Where one turn sends some rows of the set: a few examples, then the rows asked
Birol: [  1  24 -10   9 -39  10  -1  29  -8   7  -4  -3 -13  -9 -13  42   3  -1
   1  -9 -44   0 -13  -2  23  25 -10  -9  15  28  -8 -10   3  41 -17  14]
Golub: [ -6  40  -4  -9  -9   0 -14  27  -8  11  -9   2  -2   1 -10  32   3  19
 -12  -6 -38  15 -30 -21  19  13  -1 -24  15  11   0 -25  25  46 -34   2]
venap: [ -2  -3   3 -25 -11 -47 -26  -3  -1   8  -5 -20  38 -10  -8 -21   7 -42
 -12  15  27  -7  27  30  10  17  17 -34   1   2 -13 -15 -16  -3  10  -8]
biv: [-11  29  -4 -21 -50   3 -12  58 -14  -4  20 -32  16 -17  14   6 -21   5
   4   4 -37  19 -19  -7 -13 -27 -18 -16  10  36   0  -8   9  13 -20  16]
ros: [  2  42  31  -5 -32  21 -26  58 -13   5 -12 -42  -7   3  -3  20   6  37
 -22  14 -50  30 -14 -27  -9   7   1 -17  34  25  -9  -6  -1  14  -3  -1]
Ziret: [ -6  13  -8   7 -17 -14   6  18 -30  44  16   3  38  28  11  -3  15  47
  15   7  23 -18   1  17 -28  38 -20 -28   3  33 -10 -23 -41  32  37   1]
Pivo: [-24  28 -17 -36 -19 -10   2  31 -16  -3  20  15 -25  37 -17 -20   4 -35
  -9 -17  14  -6  -3 -13  -1  11   3  32  18 -40 -16 -13 -37   7  18 -31]
zelo: [ 11 -10  21  -9 -13 -40 -51   9 -18  18  17 -45  36   9  -8 -17   8 -33
   3  26  15   7  18   4  -3  13  26 -33  41  21 -25  -4 -36 -28  17 -19]
nesav: [ 17  -6  29 -20  -6 -42 -29 -16  -4 -17   7 -25   9 -10 -19 -22  11   6
 -14  29   9  10  13  30  19  26  24 -13  46  -5 -47 -23 -25  -4  20  -1]
laki: [ -1 -20   6  -2  -9  -9 -51  31  -8 -48 -58  -4  13  13  -8 -10  -1  16
   0   1 -55  43  17 -17 -24  17  36   4   6   7 -17 -15 -39   5  11 -21]
setos: [  5  -2  34 -24   2 -49 -48   1 -11   0  20 -34  39  15  -1 -22  -5 -12
   3  38  26  -1   4  -4  -6  -2  13 -39  43   4 -46 -10 -29 -16  -3 -12]
sunap: [ 20   3  31 -41   0 -34 -24 -20   2   2  -3 -24  16   9 -19 -30  28  -6
 -11  30  16  -3   9  27  13  42   6 -17  42 -15 -33 -17   1   6  19 -10]
fov: [-18  18 -22 -47   1 -15  -7  29 -37 -12  34   4 -11  44 -14 -25 -11 -23
 -19  -8  -9  10  -6 -14  15  27  -7  30   3 -41 -22 -17 -19 -10  15 -37]
Miveb: [-25  11  31 -12 -17 -20   6   6 -21  34  -6 -16  12  40   1  -6  13  66
 -17  12  11  16  14  22 -35  20 -25 -20   2  25 -20 -18 -54  44  32   1]
semo: [ 13 -34 -13 -26 -35   7 -41  12 -18 -23  -7 -12  28  16  -5 -39  20 -12
  37   4 -52  49   9 -12 -36  18   4  28  27  20  -3   2   6   1  17 -18]
buro: [  7  48  10 -10 -39   9 -13  74  -1  -8  -4 -37   1  -9   5   8  -8  23
   1   5 -34   8 -29  -7 -25 -13   0 -21  46  21   5 -21   0  25 -10   6]
ven: [ -8  11   8  20 -20 -27   2  17 -37  41   5 -16  39  56  10  -8   7  37
 -13  12  22  12  11  12 -46  29 -27 -20  13  40 -15 -10 -43  39  25   4]
rerev: [  2  -5 -15  11  -2  34 -12  26  23  36  -2  17  13  33 -19 -40  -6  44
  26  -6 -25  31  16 -27   5 -21 -22 -23  12 -11  -3 -26 -48 -10 -24 -22]
Zagu: [-10  13   2 -13 -15  -5 -41  40   4 -31 -60  16  26  14   0 -32   5   8
   8   2  -7  25  17 -32 -63 -17  33  -4  25 -15  -4 -14  -8  14  -1 -12]
nalo: [ -6  26   2 -12 -50   5 -12  36 -14  21  13 -38  15  15   6  12   4 -16
   1  -1 -37  33 -15 -16 -11  -9 -34 -12  19  43   9  10  23  31 -28   7]
Veb: [-13  11   8  -9 -20  -9   0  14 -36  48  25  -6  11  20  -5 -12  12  75
   8   8  18   6   2  12 -42  16  -6 -21  25  15 -17 -25 -42  34  41   2]
Las: [-10  49 -12 -19 -21  -6  -1  45 -13 -29  29  16   8  36  17 -26  -5 -14
  -9   9  18   1  -5 -26   6   7  14  32  27  -8 -24 -15 -48 -29  26 -33]
led: [ 18  -2 -24  30 -24  24  11  44  21  20 -22   7  14  34 -16 -54  -5  25
   0 -12 -11  38  32   4 -25 -13 -32 -10  25 -15   8 -21 -35   8 -11   6]
nise: [ 14   0   4 -10 -12 -51 -42  15   0  13  -2 -36  35  11  -8 -23  15 -45
  -2  12  26  -3  10  30  -7  21  26 -38  41  10  -3 -20 -28  -2  12 -22]
Zab: [ -2 -12 -10 -10  -3   7 -46  -9 -12  -3 -21  41  22  30  -9 -10  21   2
  44   0 -26  15   5 -59 -17  16  16   3  20  -6 -22  -3   6  17 -14 -25]
getab: [-12  -8  -3   0 -10 -41  -8  16 -49  30  24 -33  37  50   5 -15 -14  45
 -16   7  -1  34  -1  25 -34  18 -32 -23   2  39 -17 -25 -38  33  20   1]
duzi: [-26  26   2 -28 -31 -13   0  30  -8 -13   4  -4 -25  52 -12 -17  10 -43
 -17 -11   8   8   9  -7  -1   8  -4  38  14 -13 -15   1 -64   0  21 -36]
lafol: [-22   8   7 -23  -5 -37  -5   1 -20  30  -2 -19  31  51   2 -12  11  58
 -19   8   0  33  -8  33 -17  30 -29 -26 -10  35  -2 -34 -35  45  24 -15]
Leruk: [-23  24   3 -48 -22 -23  -9  37  -5 -24  15 -16   1  67   4 -26   4 -45
 -13  -1  -7  21 -12  -7   7   8 -16  33   6   4  -8  -5 -54  -7  13 -50]
zer: [ 18 -25  -7 -12 -27 -23 -21  18   7 -52 -43   5  25  37  -8 -29   5 -29
  28  -2 -35  22  -3   7 -44  18  -7  23  31  14 -14  -8 -10  43  -7  -2]
vodef: [-19  40 -16 -42 -18 -15 -16  37 -10 -19  39   2  11  53  17 -34   4 -26
  -1   2   3  24 -24 -22  12   3   3  29  17   3  -8 -17 -39 -23  15 -52]
ger: [ 15 -23  -9  16 -14  21  -1  55  17  14 -27 -25  11  40 -20 -47 -15  25
  -1  -7 -44  41  29  13 -12  -1 -38  -9   6  -6  -1 -19 -55  -4  -7  -7]
bazo: [ -7  25  -3 -25  -2 -20 -10  35 -37 -26  15 -12  -3  65  -9 -30  -4 -19
 -43   5 -11  31  -2 -18  14  30  -5  39  20 -27 -26 -14 -24  -9  22 -37]
laduf: [ 14 -16 -12  -8   7  25 -18  48  25  32  -9 -18  19  54 -21 -53  -8  35
  21  -2 -45  35   2  -5  -9  -3 -38 -24  10 -13   7 -28 -39  -3 -18 -29]
lavug: [ 29 -18 -20   8 -10  28   4  16  14  17   9   5  31  46  -9 -51  -5  34
  18   5 -43  49  12  -1  19  17 -53   5  10  11 -10 -19 -22  -9 -14 -11]
Tuvup: [ 10 -26   3 -36  18   1 -52  26  -4 -32 -35   2  24  37 -11 -13   9   9
  39  14 -61   5 -14 -26 -12  41  10  -3   8  -7 -26 -18 -14  13   1 -31]
pazo: [ -6 -14  -1 -47 -23  16 -34  36 -11 -24 -17   4  41  -3   8 -41   1   2
  42  15 -25   4  17 -27 -49  -5   3   4  -3 -11 -18   3   6 -17   8  -5]
dulo: [  8   6  26 -14   0 -54 -40 -17  -7  -7  16 -17  22   5 -11 -26   3   3
 -15  25  27  23   0   2  -1  -1  30 -24  62   0 -42 -29 -19   0  -1 -10]
Besa: [-10 -25  -8   1 -27  -7 -18  -5  -7 -39 -34  42  22   6  -3  -5  -2 -13
  30  -2 -20   6  29 -24 -19   4   4  17   1   9 -40   6 -21  26 -15   9]
Tupo: [ 30  -6  -6  27  -7  14   4  25  35   3 -25   4  16  67 -15 -43   2  30
   8   2 -37  42   5   5   3  12 -45  -1  33  15  -7 -27 -48  19 -24 -13]
memob: [  4   3  16 -29 -12 -34 -29 -31  -3  23  -1 -16  26   3 -14 -27  32 -22
 -20  17  26  17  29  17  18  28  14 -22  19  -5 -13  -9  12  -3  12 -12]
furog: [  7  24   7  -6 -39  10   2  44  -3  11  -8 -33   7  20  -5  26   7 -23
   9   2 -40  -7 -19  -3  -5  24 -38 -10  22  34  -4   9  10  44 -23  11]
Roguz: [  9  -3  -1  26  -8  23   8  31  37   6 -23  22  11  39 -11 -29 -15  38
  18  -1 -20  17  18  -6   5 -12 -34 -16  14   3 -22 -24 -72  10 -24  -4]
togi: [-10  37  26 -27  -6  10 -20  44 -13   1 -14 -26   1  10  -4  29  -7  34
 -19  15 -54  12 -20 -27  15  14 -17 -27   2  11 -21 -10  16  24 -24   0]
nodo: [ -9  -3 -14 -20  -5 -28  -8  23 -43  36  45 -21  27  29   1 -24 -10  64
  11   4   1  15 -19  27 -37  17 -20 -25  15  19 -12 -39 -29  32  30  -3]
buri: [-12   7 -20 -13  -7 -24  -4   5 -27  41  28  -3  36  29   8 -12  12  57
   9   4   2  14 -11  27  -6  40 -11 -25 -11  38   4 -40 -29  29  35 -16]
Zodot: [ 23  -4 -27   2 -10  31  17  33  18  18   3  16  34  31  -7 -58 -14  31
  25  -1 -14  17  18  -2  -8  -6 -53  -8   9 -16  -7 -21 -12  -4 -20   4]
zato: [ -1  47   4 -11 -14 -16   2  49 -20 -39   4   2  -1  60   4 -26  -2 -18
 -36  13  13   9   0 -22  -1  23   0  37  37 -19 -33 -12 -45  -8  23 -28]

laki goes to Besa
Tupo goes to led
Veb goes to buri
Now find these:
dulo goes to memob
Leruk goes to zato
Golub goes to nalo

